(in the rows, 128 means zero)
Each path below is one point turned by a fixed rotation once a step. After each direction that follows a path, write how fast that rotation turns it, in degrees per step (0 if it stays still).
Each turn is a multiple of 5 degrees from 10 to 175, or 0.
Each row of a path follows its step; steps can be skipped.
Rotation 1:
step 0: [130 132 127 112 117 120 120 140 128 132 145 116 136 127 132 122 141 116
 125 120 130 114 138 130 118 131 131 137]
step 1: [141 125 135 109 118 132 127 123 120 133 120 135 127 124 128 132 118 138
 138 127 121 110 129 137 141 137 142 130]
step 2: [115 131 129 125 115 131 128 133 121 106 125 128 126 137 128 128 127 151
 123 128 130 127 113 133 134 133 114 122]
step 3: [130 124 135 133 140 121 132 127 142 129 127 128 123 136 115 129 153 130
 114 127 126 132 119 133 146 124 124 138]
step 4: [135 121 132 140 132 120 140 113 121 128 135 137 129 120 114 124 118 130
 123 118 135 140 119 120 118 130 143 139]
step 5: [126 141 133 135 141 123 135 119 119 125 119 122 122 126 141 142 130 129
 133 138 130 122 130 114 105 128 122 133]
step 6: [133 139 133 124 137 113 121 126 135 131 142 122 137 139 129 134 117 114
 132 125 132 120 134 133 129 113 120 113]
step 7: [145 126 110 122 112 133 124 122 131 140 122 120 129 116 137 136 126 137
 131 124 136 137 131 129 137 116 135 114]
step 8: [115 126 126 133 128 138 137 132 120 133 115 128 143 122 140 123 123 131
 124 122 115 139 134 133 138 139 110 118]
step 9: [134 114 124 129 131 131 130 154 129 119 128 129 126 132 116 131 133 111
 131 129 131 137 137 122 137 134 113 138]
[125 125 125 127 128 128 128 126 126 129 127 129 135 126 135 130 131 121
 134 126 132 128 127 130 128 123 128 126]  45
[128 126 123 130 131 130 126 126 128 130 127 129 128 127 123 128 129 122
 128 124 124 130 124 127 123 133 123 134]  70
Rotation 2:
step 0: [126 129 126 131 134 124 137 122 128 132 113 122 119 137 119 135 134 140
 129 132 109 131 115 134 140 138 130 127]
step 1: [134 132 128 132 130 115 132 121 122 132 120 136 133 142 115 130 133 133
 128 125 126 131 122 139 113 108 130 130]
step 2: [129 124 120 131 118 130 133 122 141 126 123 137 131 125 128 144 126 121
 127 114 118 129 133 125 109 126 117 124]
step 3: [114 134 140 123 115 132 124 127 123 133 119 121 119 128 140 142 128 126
 137 123 130 135 140 120 122 123 134 132]
step 4: [114 116 123 111 123 128 119 124 129 127 122 119 135 123 124 114 122 121
 138 118 133 133 127 125 134 120 138 120]
step 5: [136 116 136 126 123 123 123 131 147 116 131 117 133 133 128 118 127 143
 132 128 132 135 135 128 127 141 134 128]
step 6: [142 129 138 129 125 135 129 117 131 140 123 121 137 135 124 125 133 139
 122 137 133 117 130 115 137 132 128 114]
step 7: [137 126 141 126 148 128 125 130 116 127 130 135 132 128 119 130 128 126
 131 124 116 118 137 131 126 131 126 110]
step 8: [117 136 131 151 135 118 126 128 136 135 133 136 121 135 131 125 127 128
 136 115 122 120 125 126 125 133 125 118]
step 9: [129 136 138 147 119 131 129 125 119 123 133 128 143 128 130 133 122 116
 139 122 127 136 116 126 133 118 124 133]
[126 126 129 127 130 131 124 126 120 131 126 123 121 127 122 125 129 125
 129 131 127 130 130 133 128 127 126 125]  110
Rotation 3:
step 0: [130 121 125 133 124 138 149 124 121 131 136 112 122 117 113 117 128 135
 129 138 131 123 127 119 139 127 122 127]
step 1: [119 125 127 131 126 138 146 132 125 117 125 114 130 140 126 126 121 134
 130 136 141 141 125 124 116 144 127 134]
step 2: [122 126 148 129 128 135 134 134 114 132 128 113 127 130 113 124 128 109
 116 127 134 134 121 130 124 131 129 121]
step 3: [129 126 137 118 120 133 122 126 129 138 131 115 116 134 130 123 132 127
 121 145 123 137 135 126 104 131 120 130]
step 4: [128 128 125 125 116 116 133 135 112 131 133 132 116 124 125 113 134 125
 121 137 124 131 117 110 119 126 136 124]
step 5: [129 131 135 128 133 136 142 129 130 124 123 130 110 123 130 105 119 132
 119 137 128 129 138 118 126 124 131 144]
step 6: [117 131 138 130 126 125 135 135 119 129 130 141 134 123 110 123 117 130
 126 124 135 133 135 116 115 144 128 139]
step 7: [128 126 137 123 122 145 133 126 124 143 122 124 131 126 103 119 133 129
 124 135 130 120 138 121 133 127 115 133]
step 8: [129 130 118 121 116 136 135 128 122 130 122 122 129 139 115 128 127 142
 133 134 137 129 115 118 106 129 121 131]
step 9: [137 122 132 135 122 137 145 127 111 125 126 117 109 123 114 121 124 125
 124 123 134 129 117 131 125 119 129 122]
[134 125 130 130 127 133 123 135 127 126 128 128 125 131 128 129 131 125
 130 129 124 133 124 131 124 125 130 126]  55
[126 130 122 130 126 133 130 129 129 126 126 130 130 133 132 126 134 127
 125 131 131 125 123 124 131 126 131 131]  100
[127 133 129 127 130 126 127 132 126 128 135 128 135 122 127 127 129 130
 129 126 129 127 120 127 124 128 131 127]  160
[129 127 125 127 127 126 123 124 128 132 127 125 129 127 127 131 128 126
 130 132 122 126 124 119 127 125 122 127]  85
[123 127 123 127 125 128 127 125 126 130 128 127 131 128 129 131 126 128
 133 129 128 135 131 129 123 125 134 135]  155
[131 127 126 135 129 129 130 128 128 123 133 129 125 124 129 130 125 128
 131 131 123 125 131 123 129 131 133 130]  70
[125 125 129 130 127 127 131 125 128 127 133 118 127 129 134 131 129 124
 127 130 130 131 125 130 128 130 128 123]  40
Rotation 4:
step 0: [135 130 140 136 122 124 116 124 122 143 127 120 130 119 123 133 138 121
 133 131 128 103 121 127 122 139 141 118]
step 1: [130 116 127 132 117 122 126 137 137 135 118 135 137 132 120 110 134 127
 137 146 134 127 143 131 137 130 114 131]
step 2: [121 145 112 140 133 117 119 127 136 124 139 130 116 127 131 118 113 128
 129 125 122 145 136 122 134 136 124 124]
step 3: [119 131 123 122 122 130 136 129 136 132 148 118 143 132 145 142 135 116
 125 130 120 136 115 122 128 125 132 135]
step 4: [127 135 127 117 122 137 134 130 113 121 125 142 125 134 122 138 136 134
 105 131 131 123 125 133 123 114 117 140]
step 5: [138 120 130 128 141 145 127 126 125 126 128 134 128 131 122 112 117 137
 128 110 120 121 128 132 116 125 148 126]
step 6: [123 126 138 133 135 120 117 132 122 148 114 123 137 114 134 128 137 130
 135 130 144 130 118 130 128 131 141 115]
step 7: [130 118 128 122 126 122 135 131 142 115 106 127 124 139 130 126 129 131
 130 148 132 137 136 129 135 139 117 117]
step 8: [128 137 121 137 138 120 132 117 127 102 140 119 121 118 126 129 120 123
 135 121 125 128 129 116 145 129 124 129]
step 9: [126 123 125 123 118 129 133 124 135 137 150 113 132 123 132 151 133 126
 138 122 131 123 132 138 120 114 124 135]
[130 129 123 122 128 128 130 129 126 125 128 132 124 124 130 124 121 129
 128 125 123 125 129 130 131 134 127 126]  125
[133 131 129 128 127 133 125 128 130 136 123 129 129 126 123 126 130 136
 131 127 126 125 128 128 130 129 130 130]  70
Rotation 5:
step 0: [139 130 126 124 124 132 135 124 136 141 115 135 129 136 137 133 129 131
 133 145 134 116 132 134 122 131 130 123]
step 1: [124 128 123 146 135 127 127 130 128 137 143 131 130 130 118 131 119 129
 131 147 130 135 127 137 118 125 128 126]
step 2: [126 152 140 134 137 130 126 131 139 115 137 130 132 125 129 120 134 126
 126 128 125 126 131 125 121 119 125 138]
step 3: [123 135 124 119 107 123 134 131 146 128 141 125 125 128 134 124 124 124
 125 120 135 127 124 128 140 128 131 133]
step 4: [131 129 129 117 124 117 131 110 120 136 132 121 130 128 117 120 123 140
 128 116 121 126 120 135 123 129 121 123]
step 5: [121 126 136 125 125 120 135 135 121 139 115 128 128 126 134 131 141 137
 133 130 129 132 138 132 119 128 110 135]
step 6: [133 133 122 133 121 136 139 140 137 133 116 123 136 138 116 135 128 122
 133 141 122 134 124 124 125 136 127 122]
step 7: [142 133 133 135 138 131 130 122 133 138 144 133 133 129 135 139 117 124
 124 136 119 117 130 124 122 128 130 132]
step 8: [117 133 117 135 124 131 131 124 127 118 147 123 128 127 130 122 128 127
 121 133 136 129 135 130 116 132 128 147]
step 9: [129 144 132 120 118 128 134 133 123 120 140 126 135 120 128 121 141 130
 119 121 124 134 117 130 135 123 127 118]
[129 133 128 137 129 134 130 131 124 130 129 126 126 126 130 129 125 124
 132 129 128 124 129 132 126 130 132 129]  60
[130 125 126 124 133 124 131 127 127 134 128 125 122 124 126 127 125 124
 124 130 128 128 125 129 124 124 133 131]  110
Rotation 6:
step 0: [129 134 126 123 144 132 142 133 122 124 136 135 127 144 143 127 132 139
 131 133 135 131 123 119 125 130 128 135]
step 1: [135 134 126 130 114 139 125 125 132 129 128 142 124 136 136 114 132 124
 128 133 138 116 117 129 136 126 127 119]
step 2: [124 126 128 138 122 133 127 139 127 115 124 132 119 141 131 129 125 119
 127 126 120 132 120 123 131 144 115 137]
step 3: [131 138 130 129 117 123 143 132 142 131 133 135 117 129 134 139 132 118
 124 130 130 136 134 135 125 135 134 119]
step 4: [129 129 135 128 122 127 139 144 126 120 132 121 120 132 117 123 137 132
 144 118 134 135 124 126 131 120 121 119]
step 5: [130 133 129 123 133 134 136 145 118 135 130 131 123 134 139 132 125 136
 135 148 125 122 137 131 126 129 123 120]
step 6: [130 121 124 134 132 132 140 118 132 126 136 140 118 134 136 126 126 136
 139 126 139 118 113 117 131 127 126 125]
step 7: [132 142 124 135 127 131 125 129 124 127 111 131 123 145 135 122 131 117
 132 134 137 125 125 133 140 137 122 133]
step 8: [132 126 126 131 127 130 136 139 142 127 136 137 125 131 132 119 128 125
 124 128 119 142 114 133 127 145 128 123]
step 9: [130 133 133 125 109 129 141 132 137 119 133 132 121 133 128 126 127 124
 134 120 128 128 148 131 136 126 118 126]
[126 128 128 133 132 128 130 128 127 124 125 129 131 132 131 126 127 133
 126 130 129 118 126 128 126 124 132 126]  65
[127 128 123 126 125 136 126 125 127 133 129 126 127 134 125 133 124 127
 127 128 130 125 122 126 128 129 129 129]  70
[127 126 129 134 127 126 131 125 127 128 128 128 123 123 132 135 123 125
 129 128 128 124 130 124 129 128 127 133]  100
[133 123 128 130 124 129 127 126 128 125 129 126 128 124 131 127 125 131
 133 126 128 130 120 134 123 127 129 127]  160
[124 131 127 127 128 127 132 128 125 131 126 128 128 128 127 133 128 129
 132 127 119 130 127 127 128 119 128 123]  60
[127 129 130 128 121 129 131 121 130 129 126 131 127 129 127 125 130 133
 131 126 132 130 132 123 128 127 134 128]  130
Rotation 7:
step 0: [137 119 134 142 124 138 131 140 129 135 125 118 136 116 135 142 128 126
 122 123 130 122 125 134 122 133 137 144]
step 1: [118 141 134 136 135 122 139 120 141 128 125 137 132 118 130 122 129 138
 138 138 127 114 132 131 117 134 129 133]
step 2: [129 107 120 126 140 134 119 119 144 124 127 114 131 119 136 127 131 130
 127 137 126 131 132 140 133 124 132 133]
step 3: [127 133 124 112 131 123 132 123 130 116 135 140 114 116 121 138 116 120
 129 132 133 116 124 137 127 126 134 134]
step 4: [127 116 116 134 127 145 126 118 123 123 117 122 138 126 115 118 114 124
 124 120 132 122 120 129 125 138 129 133]
step 5: [132 126 134 120 127 123 143 117 134 133 140 134 128 145 137 121 112 125
 132 122 128 121 137 127 125 132 128 141]
step 6: [134 125 133 138 132 126 134 124 131 131 132 121 129 121 116 124 128 125
 110 134 129 145 126 134 135 137 119 146]
step 7: [119 125 150 127 133 126 127 127 126 120 135 129 131 122 121 136 133 128
 136 115 138 113 144 130 136 134 127 135]
step 8: [134 131 120 132 131 142 126 118 128 119 131 123 144 126 123 134 135 120
 137 149 130 128 132 121 123 131 118 136]
step 9: [125 125 132 113 126 118 124 115 122 122 130 126 123 127 123 118 117 131
 139 137 119 126 142 138 136 127 117 117]
[130 128 126 129 128 129 125 129 130 134 126 134 132 129 132 125 123 131
 128 132 123 126 132 129 127 131 121 128]  95
[132 137 125 130 127 128 131 128 129 127 133 132 127 125 131 132 126 122
 128 133 129 131 125 125 125 129 128 130]  145
Rotation 8:
step 0: [138 130 129 127 123 132 120 146 118 115 138 137 137 130 127 138 115 127
 138 126 123 129 121 115 124 121 144 127]
step 1: [131 137 122 140 130 142 132 133 125 120 129 133 129 131 128 123 124 100
 133 114 117 129 120 120 132 125 127 121]
step 2: [147 138 122 136 127 134 122 130 125 121 126 121 138 128 132 146 131 113
 123 130 119 128 121 138 118 121 133 137]
step 3: [141 118 121 126 119 139 123 128 125 108 135 136 142 130 125 138 126 118
 136 134 127 136 121 123 140 137 122 128]
step 4: [141 136 125 137 136 144 132 124 123 107 116 133 131 124 124 125 147 119
 133 120 136 130 129 123 129 126 135 129]
step 5: [140 133 133 128 120 139 138 126 131 111 139 128 137 118 132 137 138 128
 131 138 122 115 121 119 116 120 127 129]
step 6: [130 124 128 135 130 144 134 127 122 107 140 130 120 128 118 141 117 123
 140 131 126 139 136 114 124 127 132 127]
step 7: [131 141 127 136 129 137 138 142 132 128 120 132 130 125 123 146 135 115
 136 124 134 125 121 116 126 121 140 119]
step 8: [137 129 132 131 129 148 129 126 122 124 127 126 141 127 127 141 113 120
 138 128 122 120 118 132 119 116 116 124]
step 9: [131 135 120 127 125 135 118 131 122 116 129 129 136 119 117 137 124 120
 142 124 126 151 117 125 129 119 135 136]
[126 125 127 125 132 131 131 127 131 125 130 128 128 127 126 124 123 126
 133 122 125 131 130 127 128 135 122 131]  140
[125 127 123 129 130 129 131 132 128 133 122 129 129 130 126 134 124 123
 126 131 122 129 127 132 128 128 127 124]  60
[128 127 126 126 127 126 127 131 122 127 132 126 127 130 124 133 127 133
 128 131 128 134 128 124 135 131 130 131]  115
[123 131 134 128 127 130 127 131 128 134 129 126 127 125 124 130 122 130
 134 125 132 129 127 127 126 122 128 126]  40
Rotation 9:
step 0: [118 126 140 120 126 117 132 136 133 137 127 118 128 143 128 132 137 138
 121 139 126 146 132 142 135 121 123 131]
step 1: [128 131 134 130 137 136 118 136 137 125 123 133 119 137 129 119 118 136
 133 132 129 124 128 123 122 115 112 107]
step 2: [135 125 113 129 108 125 138 123 137 119 125 128 128 124 133 138 110 127
 136 126 121 129 138 126 122 132 134 112]
step 3: [134 130 124 128 123 126 101 116 119 130 129 133 129 113 139 134 130 125
 119 121 126 139 126 140 135 135 129 129]
step 4: [134 132 132 139 140 137 127 128 107 130 135 135 134 139 128 132 128 130
 131 128 123 122 132 112 138 147 125 136]
step 5: [131 126 133 130 124 121 137 132 124 129 138 116 134 125  98 131 127 136
 127 129 142 132 139 130 124 125 129 139]
step 6: [112 118 135 128 127 121 116 123 138 139 125 134 122 131 119 123 136 125
 125 121 130 107 129 131 117 117 120 127]
step 7: [130 133 123 129 116 129 148 139 130 126 125 138 113 130 136 134 138 113
 141 130 128 119 127 131 133 125 122 119]
step 8: [126 131 124 112 122 132 121 131 136 111 128 126 120 112 125 132 133 134
 132 137 116 145 114 127 135 129 126 134]
step 9: [130 129 123 129 146 138 122 120 122 128 101 123 129 135 127 137 129 128
 119 130 117 132 126 115 122 133 131 128]
[130 134 126 129 126 131 129 120 129 125 126 132 129 121 132 127 132 127
 130 129 125 133 131 124 126 129 128 127]  65
[127 124 131 133 123 129 127 128 127 125 128 134 126 125 130 128 123 124
 129 129 126 125 128 131 129 121 134 129]  80
[127 127 126 131 124 126 135 124 126 128 122 124 127 135 131 132 126 125
 131 130 131 127 131 125 130 130 128 130]  145
[126 128 130 129 130 127 134 119 125 134 134 132 127 127 125 128 127 131
 125 129 132 127 125 128 129 127 128 129]  55
Rotation 10:
step 0: [115 131 126 123 123 139 121 126 109 121 139 133 124 135 126 110 126 131
 134 129 126 124 127 122 114 130 136 125]
step 1: [131 134 123 138 125 129 115 131 116 112 141 142 123 135 120 129 127 145
 121 136 127 126 126 127 124 138 135 129]
step 2: [125 134 131 124 129 128 131 130 116 123 136 145 123 132 120 108 125 138
 127 135 133 121 110 130 120 123 124 131]
step 3: [131 139 117 131 137 121 126 113 121 115 138 138 123 128 128 125 135 140
 127 129 123 126 117 134 115 131 131 115]
step 4: [125 137 129 130 145 127 124 135 113 124 131 149 123 126 117 129 130 130
 130 135 130 126 117 130 126 114 122 118]
step 5: [128 143 121 132 138 126 129 116 123 126 129 137 120 125 124 122 116 121
 135 139 127 131 122 124 109 132 131 115]
step 6: [122 135 126 134 141 135 127 138 104 126 134 134 126 127 123 132 130 129
 133 133 131 119 134 126 116 128 140 114]
step 7: [124 137 131 141 132 135 124 129 121 115 141 136 121 139 124 119 111 121
 128 144 129 130 130 120 123 130 133 122]
step 8: [129 127 127 127 130 134 133 128 108 123 132 136 130 143 127 121 121 146
 134 133 129 121 132 127 109 133 136 127]
step 9: [118 133 125 144 133 133 121 127 124 112 144 133 122 139 121 119 134 138
 127 134 124 121 119 121 124 128 131 131]
[131 130 124 126 124 129 125 123 125 130 129 132 127 127 130 128 132 129
 123 125 132 130 122 127 130 125 131 135]  40
[124 128 129 129 128 129 126 124 125 133 127 130 126 122 124 131 130 126
 127 126 121 130 131 122 125 129 123 129]  60
Rotation 11:
step 0: [124 117 134 142 115 116 121 117 126 141 123 134 125 132 128 118 125 122
 128 124 131 117 142 127 120 131 122 132]
step 1: [143 133 115 124 127 122 117 120 132 141 135 131 129 128 130 139 115 136
 135 127 122 136 136 131 121 134 111 125]
step 2: [132 142 126 134 117 128 140 120 131 131 128 130 131 135 129 128 121 124
 127 137 141 109 123 135 125 137 115 137]
step 3: [128 136 125 128 133 127 114 127 121 139 127 132 137 119 108 139 138 129
 117 129 130 118 129 122 123 128 113 125]
step 4: [118 132 133 134 131 129 130 135 123 126 138 130 139 132 139 127 130 135
 131 114 136 119 130 144 128 129 105 121]
step 5: [121 131 136 121 128 109 126 127 139 132 116 120 128 126 124 133 124 134
 127 118 125 109 142 124 131 126 120 131]
step 6: [140 116 118 130 122 123 126 131 125 138 120 126 145 141 134 134 122 138
 118 114 132 131 127 131 132 133 120 128]
step 7: [132 124 131 133 129 125 124 120 139 149 136 134 130 127 129 110 121 131
 123 133 130 116 134 131 138 128 120 142]
step 8: [126 129 127 136 129 134 124 112 126 135 133 128 131 132 126 144 121 126
 117 121 119 133 138 123 120 143 114 137]
step 9: [131 143 129 132 122 122 122 119 120 138 133 131 134 126 138 123 119 117
 137 125 143 117 125 125 132 136 116 117]
[131 132 126 123 124 128 130 131 125 129 122 123 128 125 127 130 122 128
 129 127 134 129 125 127 131 128 129 132]  95
